In the rows, 128 means zero.
First come named turns, each shown by rows before and after it. For each pair of rows after them, which turns, in which order, take the first row to the second? The first pair is done for you.
k_665:
[133 152 134 190 150 141 103  99 126]  ->  [119 164 135 186 147 140 111  91 129]
[160 123 110 138 141 134 122 151 125]  ->  [130 149 109 134 132 132 163 132 137]
[126 156  95 154 139 150 122 110 149]  ->  [117 157  99 140 138 139 102 105 148]
[ 80 122 148  90 107 109 109 137 149]  ->  [142  80 140 123 126 126  93 172 130]
k_76:
[143 145 114 120 133 116 113 136 113]  ->  [133 154 116 115 129 115 116 130 113]
[122  59 197 106 154  99 149 110 173]  ->  [138  59 188 101 162  98 161 125 173]
[159  69 158 143 141 126 110 131 139]  ->  [169  98 133 113 148 116 163 159 146]
k_163:
[175  92 114 107 170 118 146 173 150]  ->  [106  58 170 121 125 129  86 117 123]
[151 115 154 131 123 133 154 120 145]  ->  [135 112 159 127 106 136 151 117 129]
[153 120 136  84 127 127 212 161 129]  ->  [135  79 189 128 151 118 137  92 180]
k_150:
[120 112 151 109 138 123 123 122 147]  ->  [147 128 114 129 138 142 147 147 129]
[137 194  83  75 146 106 125 161 131]  ->  [ 92 189 103 174 122 154 133  79 140]
[142 112 126 146 116 164 110 129 123]  ->  [137 105 142 114 122 143  94 132 131]
Then:
Between the rows of a pair lie two turns.
[111 104 162 161  99 141 101 122  98]  ->  [138  80 171 154 121 131 103 135 112] => k_76 then k_150
[126  91 193  83 130 135  97 155 115]  ->  [133 157 127 120 112 174 181 171  90] => k_150 then k_76
[142 116 113 131 134 118  95 148 122]  ->  [113 149 107 104 122 109 127 142 127] => k_76 then k_76
[ 96 164 102 126  91 156 163 124  94]  ->  [161 166  82 107 162 119 113 148 151] => k_665 then k_163
[124  95 177 132 115 123 148 115 142]  ->  [137 107 156 159 111 143 164 118 132] => k_150 then k_150
[156 112 110 107 142 120  89 164 147]  ->  [111 118 136 103 128 112  74 123 163] => k_76 then k_163
[131 108 137 146 107 147 142 138 103]  ->  [129 100 146 158 117 145 127 125 117] => k_163 then k_163
[182  88 138 151 143 120 139 144 151]  ->  [175  85 147 140 144 110 131 141 157] => k_150 then k_150
[124 145 118 171 140 145 129 108 135]  ->  [105 160 120 147 140 131 125 101 145] => k_76 then k_665
[ 96 121 141  95 103 118 181 126 133]  ->  [139 115 115  84 110 122 158 173 105] => k_76 then k_150
[117 161 103 140 117 135 159 115 131]  ->  [129 161  98 110 125 120 156 139 130] => k_150 then k_150
[118 109 162 109 137 102  86 108 143]  ->  [136  86 152 136 104 141 126 139  83] => k_665 then k_163
[152 162 100  91 149 116 149 142 148]  ->  [165 148 101  92 155 116 125 152 141] => k_665 then k_665
[100  93 150 105  97 147 154 144  90]  ->  [117 134 137  95 153 113 179 129 173] => k_163 then k_665
[138 114 149 145 127 137 139 116 108]  ->  [139 139 133 132 133 128 166 121 122] => k_665 then k_163
[148 135 121 156 166 117  51  92 158]  ->  [172 167  89 152 176 120 157 116 174] => k_76 then k_665
[140 118 128 145 106 158 162 139  98]  ->  [111 122 143 104 101 131  91 130  98] => k_665 then k_665
[163 139 139 148 121 131 117 140 142]  ->  [131 167 140 128 108 125 138 132 145] => k_76 then k_76
[ 92 166 104  87 107 126  95 134  97]  ->  [125 170  91 166 151 141 109  97 159] => k_163 then k_150
[138 107 137 168 128 148 136 115 125]  ->  [161 113 116 150 135 145 145 145 115] => k_150 then k_150
[135  91 165 122 130 137 137 124 115]  ->  [137  95 157 138 128 148 146 121 112] => k_150 then k_150
[149 114 133 142 136 134 149 135 146]  ->  [123 123 145 111 134 115 108 124 149] => k_665 then k_665
[128 129 114 162 115 141 128  99 140]  ->  [155 137  94 147 123 140 138 132 132] => k_150 then k_150
[130 149  82 104 129 127 192 148 104]  ->  [130 161  87 128 167 111 170 108 166] => k_76 then k_163
[130 146 100 143 128 116 143 100 160]  ->  [137 126 109 160 130 122 118  96 158] => k_76 then k_76
[128 141 112 127 119 128 134 141 107]  ->  [115 139 121 125 113 128 117 130 107] => k_665 then k_76
[126 114 144 121 136 111 128 124 162]  ->  [123 117 141 151 131 126 138 113 160] => k_150 then k_150
[146 126 122 123 116 148 136 180 107]  ->  [ 92 144 140 118  91 146 125 144 108] => k_76 then k_76
[131 110 147 152 125 144 164 144 100]  ->  [136 126 140 145 145 131 183 140 132] => k_163 then k_76
[117 121 153 103 145 100 113 112 173]  ->  [155 120 132 103 155 106 148 147 164] => k_665 then k_76
[110  74 156 146 104 114  98 122 114]  ->  [101  94 146 173  98 131 147 106 120] => k_163 then k_150
[ 97 146 117 113  96 131 156 125 113]  ->  [153 137  99 104 146 109 113 153 140] => k_665 then k_163
[125 107 144 145 140 146 105 114 137]  ->  [139 104 142 142 153 144 122 122 145] => k_76 then k_150
[118 163 113 151 118 142 127 118 128]  ->  [134 167 102 129 123 135 129 143 124] => k_150 then k_150
[ 85 114 158 107 104 124 137 118 114]  ->  [ 88 147 139 104 123 113 156 112 146] => k_163 then k_76
[111 159 117 163 117 150 114 114 130]  ->  [128 145 118 168 123 151  96 125 123] => k_665 then k_665
[ 93 156 134  95 101 121  79 154  99]  ->  [160 169  97 166 161 136 102 146 156] => k_150 then k_163
[111 135 131 164 122 131 122 121 119]  ->  [126 132 131 111 134 102 114 152 125] => k_150 then k_163
[111 137 150 150  88 147 108 135  98]  ->  [120 125 161 109  98 123  97 153 105] => k_665 then k_150
[113 124 118 151 125 102 100  95 150]  ->  [150 106 111 131 141  97  95 133 141] => k_665 then k_150
[ 88 142 151  62 112 102 128 118 125]  ->  [144 140 126 167 167 129 116  86 178] => k_150 then k_163
[126 154 131 143 123 135 134 131 150]  ->  [129 146 137 116 125 119 114 142 149] => k_76 then k_150
[109 120 136 119  80 117 157 108 106]  ->  [111 108 143 112  81 115 129 112 100] => k_150 then k_76
[147  93 142 139 133 129 106 124 133]  ->  [133 133 124 112 132 118 168 128 147] => k_76 then k_665
[120 149  72 124 143 122 107 121 136]  ->  [114 145  81 110 145 114  98 117 141] => k_150 then k_150
[168 117 111 160 134 141 212 138 132]  ->  [ 92 129 159  79 117  93 183 105 155] => k_76 then k_150
[159 136 107 135 140 122 113 133 158]  ->  [109 138 120 132  85 142 119 121 110] => k_150 then k_163
[164 150 107 110 150 119  76 139 137]  ->  [118 151 132 104 125 117  63 110 136] => k_76 then k_163
[117 141  95 110  94 127 194 147 112]  ->  [142 143 101  92 153  85 117 136 179] => k_665 then k_163
[128 123 136 150 104 143 118  95 114]  ->  [117 122 153 124 110 123 123  89 137] => k_163 then k_150
[127 130 115 149  85 120 136 139 118]  ->  [138 143 111 150 112 107 145 132 152] => k_163 then k_76
[129 146 102 124 152 109 200 112 165]  ->  [ 98 148 106 108 111 119 207 120 120] => k_163 then k_163
[137  99 131 173 102 166 109 101 115]  ->  [105  91 167 119 100 131 106  92 137] => k_163 then k_150
[ 82 115 165  89 132  87 113  90 168]  ->  [117 103 146 165 149 117  74  77 169] => k_150 then k_163
[151 119 132 116 165 111  98 139 158]  ->  [121 165 113 151 146 133 149 107 158] => k_150 then k_665
[142 136 109 163 157 126 174 115 168]  ->  [120 120 129  65 128  93 130 159 117] => k_163 then k_150
[153 125 107 169 134 139 124 129 134]  ->  [165 125 102 135 142 125 120 152 134] => k_150 then k_150
[119 100 128  95 116 125 152 152 110]  ->  [126 112 129 101 147 107 154 131 158] => k_163 then k_76
[ 90 111 170  89 135 114  85 116 127]  ->  [136 103 142  80 131 128 115 175  87] => k_76 then k_163
[146 161  99  90 145 108 200 151 140]  ->  [107 181 112 100 149 100 177  99 172] => k_76 then k_163
[107 120 156 124 127 125 117  96 143]  ->  [142 104 147 156 133 144 146 111 136] => k_665 then k_665
[121 160 123  96 125 106 135 119 143]  ->  [143 144 120  91 132 103 106 138 131] => k_665 then k_76
[137 105 110 120 120 130 140 157 101]  ->  [ 95 119 121 115 102 129 133 131 102] => k_76 then k_76
[130 120 148 114 113 114 121 123 127]  ->  [127 134 138 107 113 112 133 126 128] => k_163 then k_76
[149 106 133 150 128 155 113 129 113]  ->  [118 118 155  90 129 119 132 124 138] => k_665 then k_150
[103 113 168 106 133 103 141 106 130]  ->  [ 97 153 130 109 116 118 164 119 106] => k_150 then k_76
[ 96 104 165 103 147  99 159 119 155]  ->  [104  93 166 158 150 118 129  97 158] => k_150 then k_163
[139 101 161 107 129 145 109 124 140]  ->  [146 116 147 114 128 152 163 132 143] => k_665 then k_76
[106 155 121 152 125 142 158 131 159]  ->  [ 89 143 143 103 119 117 136 138 155] => k_150 then k_163
